Each named turn below is shown by a few rows before and after it. Which turns, in which order, take the first row of each later pair to the second? The first pair is answered.
turn Z:
[  9,  -8,   1,   4,   0,  10,  -5,  16,   3, -13, -11,  20,  -4,   9,  30,
  12,  -5, -12,  18] => [  8,  -9,   6,   5,  -1,  10,  -6,  16,   3,  -8,  -4,  21,  -2,  14,  29,
  17,  -4, -11,  19]
[-12,  -8,  27, -15,  -3,  -1,  20,  45,  33,   4,   0, -11,   9,  14, -21,
  30,  -3,   7,  38] => [-15, -14,  10,  -8,  11,  19,  36,  39,  38, -24,  -8, -21,  10,   5, -19,
  13,  -7,   3,  23]
[  5,   2,  -4,  -9,  -5, -12,  -8,   8,   2,  10,  -6,  10,   4,   2, -17,
   2,  -4,  10,  30] => [  1,  -1,   5, -11,  -3,  -7,   1,   9,   7,   8,  -4,   3,   7,   5, -25,
   5,  -2,  11,  29]
turn H:
[-11,  -1,  24, -16,  15,  -3,  15,   7,  30,   5, -18, -12,  11,   9, -22,
 -18,  -7,  32,  -4] => [ -9,  -9,  34,  -9,   6,   2,  28,   3,  26,   4,  -8, -17,   6,  10, -14,
 -16,  -6,  24, -27]
[ 27,   7,  12,  10, -45,  34,  34, -24,  17,  44,  34, -23, -20, -13,   1,
  17,  15,  -3,   8] => [ 29,  21,   8,   2, -46,  10,   8, -19,  11,  61,  28,  -6, -14,  -9,  -6,
  24,  11,   7,  33]
[ -4, -15,   8,   6, -13,  -8,  -6,   8,   1,  22,  14, -16,  -7,  -7, -20,
   0,  22,  10,  40] => [ -6, -19,   2,   8,  -4,   0,   5,   8,  11,   9,  10, -22,  -3, -12, -24,
  -6,  21,   9,  39]
[ -6,  -1,  -8,   0,  15,   1,   2,  24,  13, -18, -16,  13,  -8,   4,   9,
   4, -14,   2, -18] => [ -5,  -3,  -3,   2,   8,   1,   3,  21,   9, -14,  -8,  14, -15,   5,  16,
   7, -11,  -2, -27]
turn U:
[  4,   0, -27,  18,  22,  24,  15, -22,   1, -22,  -8, -31,   3, -26, -11,
 -25,   5,   2, -16] => [ 13,  -2,  22,   9, -27,  -8,  -3,  -6, -14,  41,  34,  -6, -10,   2,   6,
  27,  16, -11,   5]
[ 11,  -4,   6,  -4,  -3,  29,  47,   2,  18, -23,  19, -17, -23,   3, -11,
  -4,   5, -47, -28] => [  9,  -1,  22,  -9, -18,  12,  39,  15,  16,  -5,  28,  -1, -30,  19,  -3,
  17,   6, -50, -28]
[ 40,  20, -31, -30,  -8, -14, -30, -18, -22,  19, -15,  30,   6, -13,  30,
  31,  -6, -18,  49] => [ 25,  23, -53, -31,  14, -11, -26, -10, -11, -11, -44,  31,  10, -14,  31,
  17, -20, -10,  32]
[  6,  13, -26,   7,   8,  -1, -29,  -1,   0,   0, -12,  35, -14,   1,  23,
  13,  -1, -29,  42] => [  7,  10, -34,  10,  21,  13, -22, -11,   0, -14, -21,  22, -12, -12,  16,
  -5,   1, -25,  40]
turn W:
[ -3, -17,  11,  -2,   8,  18,  15,  13,  27, -22,   7, -19,  13,   3, -22,
  15,  -1,   3,   3] => [  3, -10,  -8,  -3,  19,  18,   4,   6,  22, -28,  -2, -14,  16,  -5, -20,
   7,   0,   2,  17]
[-28,  16,   6,  -3,  15, -25, -16,  27,  23,  21, -32,  25,   4,  30,   0,
  17, -17,  23,   5] => [-14,  13,  -5,   3,  17, -16, -22,  22,  20,  17, -27,  41,  -4,  27,  17,
  30, -16,  -1,  24]
[-11,  11, -10,  -2,  20,   5,  10,  15,  17, -14, -22,  13,   1,  -2,  -1,
  13, -11,  -1,   1] => [ -9,   6,   0,   3,  10,   7,  18,  17,  19, -11,  -9,  17,  -5,   1,   9,
  25,  -9, -12,  -5]
[  8,   2,  21,  -2,  -3,   9,  18,  -8,  10,  14,  16, -27,   1,  -8, -23,
   5,   3,  -1,  11] => [ 13,  10,   3,  -3,  10,  10,   3, -12,   7,   8,   5, -23,   6, -18, -27,
  -5,   0,   2,  27]

(2 to 4 turns a pair)
[-24,  -7,   5, -14,  -1,  -6,  11,  -3,   7,   0,  -8, -19,  -7,  25, -20,
 -24,   5,  24, -70] => [ -1,   1,  17, -17, -23, -21, -17, -19, -17,  44,  15, -19,  -5,  19, -31,
 -20,  20,  25, -30] => U, H
[-11,   4,  -5,  -6,  36,  -4,  -5,  -2,  15, -13, -39,   8,   7, -21,  -3,
 -23,  10,   9,   5] => [ 13,   4,   9,  -4,  15,  -9, -19, -22,  -4,  21, -11,   2,   4, -27,  -8,
 -19,  25,   2,  32] => Z, U
[-14,   2, -15,  16,  -6, -21, -23,  42,  -5,   5,  19,  43,   7,  -2,  17,
  15,   8,  -9,  30] => [ -7,   6, -20,  14,  -4, -22, -31,  34,  -9,   8,  16,  32,  14,  -8,   0,
  -1,  11,   4,  47] => U, Z, Z
[  3,  19, -28, -12,  13, -13, -20,   1, -27, -10, -29,  15,  10, -15,  -1,
 -10,  -3,  19,   0] => [  9,  18, -21, -11,  12,  -7, -17,  -6, -28,  -2, -19,   5,  13, -19, -16,
 -14,   6,  24,  10] => Z, U
[  6,  -1,   7,   4,  13,  11,  13, -39,   0,  -3,  -8, -34,  -7, -17, -22,
 -43,   9,  19, -21] => [  6,   8,   1,  -3,  18,  -2,  -1, -33,  -1,   3, -18, -28,   2, -17, -32,
 -44,   7,  31,   2] => H, H, H, H
[ -3,  -7,   1,   2,   8,  17,  14,  -8,   6, -11,   1, -33,  13, -14, -25,
 -17,   6,  11,  -1] => [  6, -19,  15,   5,  -6,  24,  24,  -7,   6,  -4,  16, -24,   3,  -9,  -6,
   5,  11, -13,  -4] => W, W
[ 11,   2,   4, -17,   0, -11, -27, -12, -19,  28, -30,   1,  -4, -24, -19,
 -21,   9,  16,  20] => [ 19, -21,  36, -10, -20,   8,   1,  -3, -10,  37,   1,   3, -17, -15,  -1,
  16,  16, -14,  21] => W, Z
[ -2,  -4,  29,  -9, -14,  -8,   8,  19,  11,   8,  14,   0,   0,  18,   3,
  28,   2,  -2,   6] => [ 17, -15,  20,   1, -11,  15,  16,  -7,   2,   3,  25, -13,  -1,   0,   6,
  18,  12, -16,   9] => Z, U, Z, U
[-48, -14,   3,   5,  18,  29,  54,  13,  41, -40, -15, -27,  -3,   2, -28,
 -16, -16,   6, -54] => [-10, -12,   4,  18,  -4,  40,  40, -44,  -3,  -3,  19, -59,  -1, -29, -45,
 -46,  12,   0, -31] => U, W, H
[ 27,  -8,  -6,  15,  -2,  52,  25, -16,   5,  -8,  -1,   4,   0,  -9,  12,
  -6,  30, -42,  -2] => [-17,   9,   1,  -7,  14,  17,  18,   5,  27, -16, -32,  -9,  22,   6, -34,
 -34,  16,  21, -31] => U, H, W, U
[ 16,  -4, -17,  27,  28,  25,  33,  -7, -31,  -9,  12,   4,  14,  -4,  26,
 -25,   2, -25,  22] => [  0,   3,  -5,  21,  12,  -8,  17,  16, -34,   6,  13,  32,  -2,  24,  50,
  -4,  -9, -26,  -4] => H, U
[-19,   5,   8,   4,  -4,   7,  21,   8,  21,   1,  -6, -34,  12,  -3, -33,
  -5, -13,  29,  -9] => [ -1,   1,   9,  12, -22,  12,  12,  21,  18,  10,  13,   7,  -9,   7,  20,
  43, -13, -19,  13] => U, U, W, W
[-13,   8, -32,   1,   6, -22, -22,  13,  13,  -9, -27,  27,  -4,   8,  32,
   9,  -4, -31,  -3] => [-27,   6, -26,   1,   9, -25,  -9,  14,  17, -15, -31,  12,  -3,  11,  20,
 -13,  -9, -13, -38] => U, W, H, U
[-13,   7,  15,  -9,   6,  -8,   5,  10,  20,   1,  -9, -16,  17,   7, -29,
 -11,  -6,  20,  -2] => [-22,   3,  21,  -8,   2,  -9,   8,  14,  19,   0,  -7, -10,   8,  16, -16,
  -8, -10,  17, -26] => H, U, H, U
[ 14,   2,  -1,  -7,  -9,  -7, -10, -11,  -2,   5,   9,  26, -14,   3,  21,
  33,  -2, -13,  18] => [ 19,   9,  -3,  -9,  -5,  -2, -14, -30,  -6,  13,   9,   3,   1, -14, -14,
  10,   7,   6,  36] => W, Z, W, U
[-24,   1,  27, -13, -10, -23,   0,  -3,   0,  15,  11,  -7,  -1,  19,  -9,
  -2,  -7,  18, -36] => [-19,  -5,  31, -11, -13, -13,  10,  -6,   1,  14,  14, -16,  -2,  15, -13,
  -4,  -2,  13, -36] => Z, U, U
[ 19, -19,  12,  11, -14,  -4,  -2, -29, -13, -26,  32,  11, -14,   0,  18,
  24,  33, -42,  14] => [-32,   7,   1, -10,  11, -42, -11,   6,  13, -48, -23,  18,   4,  20, -13,
  -4,   7,  18, -22] => H, U, W, W
[-11, -15,  -3, -31,   3, -24, -17,  -4,  23, -31,   1,  12,  34,   3, -50,
  16,  -8,  32,  34] => [ -9, -17,  -7, -29,  -5, -19, -16,  10,  29, -43,   2,  37,  25,  12, -19,
  44, -15,   7,  37] => Z, U, W, U
[  9,  28, -37,   7,   0, -16, -29, -33, -50,  14,  10, -38,  15, -22, -29,
 -34,   8,  24,  24] => [-25,  35, -61,   2,  27, -27, -30,   6, -22, -36, -38,   4,   5,  -4,   7,
 -23, -23,  20, -14] => U, W, U
[ -6,  11, -17,  10,  18, -22, -40,   9,  -6,  -7, -23,  42, -21,  -1,  30,
   3, -17,  -6, -24] => [  4,  -9, -17,  23,  27,  22,   3, -24,  -6, -26, -12, -14, -16, -31,   7,
 -32,  -4,  -5, -44] => W, U
[ -3,  10, -17,  10,  18, -19,  18, -15,  -7, -15,  -6, -11,  -6,  -9,   1,
 -39, -14,  12, -17] => [ -2,  19,  -9,   4,   1, -44,  -9,  -5, -15,  12,   2,  15, -12,   4,  13,
 -21, -17,   9,  -8] => Z, U, U
[ 14,   0,  -6,  -4,  -8,  -7, -27,   3, -20,  50,  28,  11,   3,  -1,  -5,
   2,  27,   3,  38] => [-22,  10, -14, -18,  13, -27, -26,  41,   8,  19, -12,  33,   5,  21,   1,
   6,   2,  22,   8] => U, Z
[ -4,  13, -19,   3,  10, -25, -20,   2, -15,  -1, -11,   7,  -4,  -2,   7,
 -15,  -7,   4, -23] => [ -4,  -6,  27,   0, -15, -16,   9,   9,  -2,  18,  21, -13,   0,   9, -11,
   8,   5,   6, -20] => U, U, Z, Z
[ -2,  13,  23, -11, -14, -25, -19,  12,  -7,  35,   0,  13,   8,  13, -15,
  11, -11,  22,  19] => [ -5,  22, -12,  -8,  14, -18, -26,   9,  -2,   5, -25,  18,  10,  -1, -14,
  -6, -19,  27,  26] => W, U, Z
[-29, -12,   6,  18, -21,   4,   9, -50, -25,  -4,  13, -30,  17, -22, -11,
 -24,   3,  32, -16] => [-21,  11, -23,   5,  -1,  -3, -29, -25, -13, -15, -18,  18,  28, -22,   1,
   9, -10,  20,  56] => W, U, H, U
[ 15, -15,  13, -10,  -1,  17,  -2,  26,  16,  14,   7,  23, -27,   3,   5,
  54,  21, -14,  27] => [ 28, -22,  -5,  -2,  15,  46,  14,  -3,  13,  -1,   7, -10, -18, -22, -14,
  24,  32, -13,  32] => U, U
[-11,  13,   9,  -2,  13, -23, -15,   3,  -3,  -7,  -4,  25,   7,   5,  25,
  -4,   1,  -6, -13] => [-15,   8,  23,  -3,   6, -22,  -7,   8,   4,  -2,   6,  20,   7,  10,  23,
   4,   4,  -3, -18] => W, Z
[-16,   9,  17, -20,  11, -13,  11,   3,  16,   6,  -2, -35,  20,  -8, -60,
 -24,   3,  56,   6] => [-13,   3,   5, -14,  18,   3,  18,  -6,  13,  -7,  -5, -39,  20, -16, -55,
 -36,   6,  48,   0] => U, U, U, Z
[ -7,  30, -20,   1, -25, -41, -19,   3,  -7,  -5, -18,  10, -12,  18,   3,
  -5,   5,   7,  -5] => [  9,   2,  -3,  17, -34,  -1,  23, -20, -12,  -9,  11, -22, -20,   5,   6,
  -9,  20, -16, -23] => H, H, H, U
[-12,  12,   6,  -2,  14,  18,  13,  23,  27, -39, -25,  24,  12,  13,  11,
  15,   0, -14,  23] => [ 14,   2,  21,  11, -19,  21,   8,  -1,  -3,  -9,  11,  23,  -6,   7,  34,
  20,  19, -40,  20] => H, U, Z, U
[ 15,  -2,   7,  -1, -13, -16,  -8,  16, -14,   9,   6,  20, -24,  11,  26,
  17,  -6,  -5,  -1] => [ 23, -19,   2,  10,  -3,  16,  20,  -5, -13, -14,  11,  -9, -23,  -3,  17,
  -2,  -1, -15, -14] => U, W, U
[ 46,  11,   9,   4,   0,  18, -11, -13,  -6,  36,  -7, -18,   6, -23, -24,
   5,   7,  11,  57] => [  9,  18,  26,  -8,  -5, -18, -18,  40,  17,  31, -23,  30,  -7,  18,   8,
  43, -18,   9,  20] => U, W
[ -2,  -6,  17,   1, -23,  -3,   4,   1,  -8,  13,  19,  13, -11,  14,  29,
  19,   5, -18, -12] => [-18,  11,   1, -15,  10,  -8,  -3,  11,  11,  -6, -18,  -3,  20,   5, -26,
  -4,  -4,  27,  17] => Z, H, W, H
[ -6, -26,  14,  16,   2,  20,  31,  17,  31, -14,   4,  -6,  -9,  24,  19,
   3, -11, -18, -35] => [ 11,  11,  10,   1, -11, -28, -39,  10,   6,  40,   6,  17,   3,  24,   0,
  13,  -5,   2,  32] => U, H, H
[  9,   3, -25,   6,  -4, -12, -21, -12, -18,   5,  -1,  24, -21,  -6,  48,
   8,  -3, -30, -16] => [-11,  13,   2, -22,  10, -28, -20,  19,  16,  15, -17,   8,  16,   4, -27,
  13,  -4,  27,  31] => H, Z, W, H
[ -7,  36, -22,  -8, -18, -40, -48, -24, -51,  36,  -2,   1, -19,   1,   7,
 -31,  -5,  17,   6] => [ -4,   5,  35,  -9, -49, -23,  -8,  -6, -35,  55,  40,  -3, -27,  20,  16,
  19,   8,  -8,   2] => W, Z
[ 13,  20, -30,  -3,   4, -12, -30, -10, -23,   4, -17,  22,  -4, -15,  19,
  -6,   1, -16,  35] => [ 15, -11,  17,   2, -25,   7,  15,   1, -14,  19,  23,   5, -17,  -2,  28,
  26,  10, -38,  10] => H, H, U, Z
[-24, -16,  16,  -2,   1, -11,  19,  13,   8,   1,  -8,   3,   5,  13,  -3,
   7,  -4,   4, -24] => [ -8, -18, -11,   5,  17,   9,  17,   1,  -1, -20, -14,   7,  -1,  -3,  13,
   2,  -7, -20, -15] => W, H, W
[  6,  16, -34,   8,  -6,  -5, -34, -48, -54,   4,   6,   8,   5, -15,  18,
 -51,  14, -12, -19] => [-24,  29, -46, -11,  24, -19, -38,  -7, -19, -28, -38,  26,  22,   0,   0,
 -43, -10,  15, -10] => Z, U, H
[ 19,  -8, -15,  -4,  15,   9, -27, -16, -11,  10,  -2, -12,  11, -25,   3,
 -22,  13,  -6,  40] => [  3,  -8,  18, -14,  -6, -17, -28,  22,   7,  27,   5,  16,   3,  10,  19,
  21,   7,  -8,  36] => Z, H, U
[ 14,   4,   3, -13,  14,   2,  -6,  13,   9,  10,  -3, -16,  28,  -5, -31,
  -5,   4,  22,  56] => [  1,  -1,   6, -16,  17,   5,  10,  28,  27,  -2, -10, -15,  25,   4, -32,
   3,  -3,  24,  41] => U, Z, U
[ -6, -10,   3,  -1, -17, -27,   1,  -7, -17,  12,   0,   9,  -6,  -4,  14,
   5, -10, -12, -25] => [ -5, -12, -17,   5,  -2, -13,   7, -14, -16, -11, -12,   4,  -2, -19,  18,
  -7, -13, -15, -26] => U, W
[ -6,  -9, -15,   9,  33,  32,  14,  -4,   6,  -5, -30, -14,  59,  11, -27,
  -6,   4,  59,  51] => [ -3, -29,   1,  15,  24,  50,  40,  -4,  14,  -9, -13, -26,  54,  12, -22,
   7,   7,  45,  37] => U, Z, Z
